In the rows, zero is written as 128.
Each named turn below is shown by a few rows before and after it. Which turns, in which order, take the first row of each later pair to the second? The first pair is answered.
q_233:
[132 127 136 115 131 129 135 101] |-> [128 109 140 124 132 142 124 116]
[120 103  92 132  96 128 132 184] |-> [123 148  83 111  92  97 148 156]
[145 156 164 100 108 156  92 146] |-> [146 159 162  96 111 154  98 142]
[147 155  74 103 146 107  87  89] |-> [149 135 170 122 119 133 184  78]
q_854:
[131 132  92 151 118 102  96 154] |-> [125 151 148 144  94 110 154 152]
[169 148 184  69 122 160 109  64] |-> [154  91 115 113 140 176  31 138]
[134  60 138  99 135 183  92 106] |-> [123  64 170 106 114 193 131 130]
q_908:
[140 113 114 115 146 153  75 151] |-> [138  73 117 160 159 146 127 148]
[111 176 149 131 108 119 149 152] |-> [113 164 159 121 104 144 111 161]
[118 115  96 138 133 136 108 167] |-> [114 111  93 150 138 127 128 159]
[120 148 143  89 113 105 187 101] |-> [125 156 153  59 104 133 128 112]
q_413:
[120 129 124 157 125 106 183 140] |-> [113 116 102 162 126 116 144 177]
[125 106 114 156 143 123 131 122] |-> [126 108 111 145 136 138 102 142]
[128  75 165 179 130 143 187 132] |-> [120  64 145 187 129 152 152 163]
[136 126 143 133 118 130 151 123] |-> [131 112 123 146 122 124 148 132]
q_86:
[131 114 131 133 119 146 115  96] |-> [128 103 128 144 118 153 117 108]
[156 139 148 116 114 150 121 115] |-> [152 120 149 131 114 157 139 123]
[132 111 151 103 115 172  61 147] |-> [133 112 155  98 121 170  62 134]
Pairs:
(2 to 4 turns a pair)
[127 151 154 128 130 105 198  86] |-> [136 136 179 113 128 137 163  64] : q_908 then q_908 then q_413
[128 102 193 130 109 171 169 119] |-> [114 139 110 109 115 158  67 183] : q_233 then q_854 then q_233
[165 159 126 112 150 100 141  31] |-> [116 156 187 147  77 153 154 202] : q_854 then q_86 then q_854 then q_413
[115 151 190 107  98 161 158 165] |-> [129 133 126  91 130 165  51 156] : q_233 then q_854 then q_908 then q_233
[151 133 180  64 111 196  69 165] |-> [165 151 192  69 131 143 177  66] : q_854 then q_413
[127  67 115 186 146 151 134  98] |-> [136 183 115 105 138 110 133  59] : q_233 then q_233 then q_908
[137 102 148 112  95 127 183  81] |-> [134  68 132 110  96 169 101 117] : q_233 then q_413
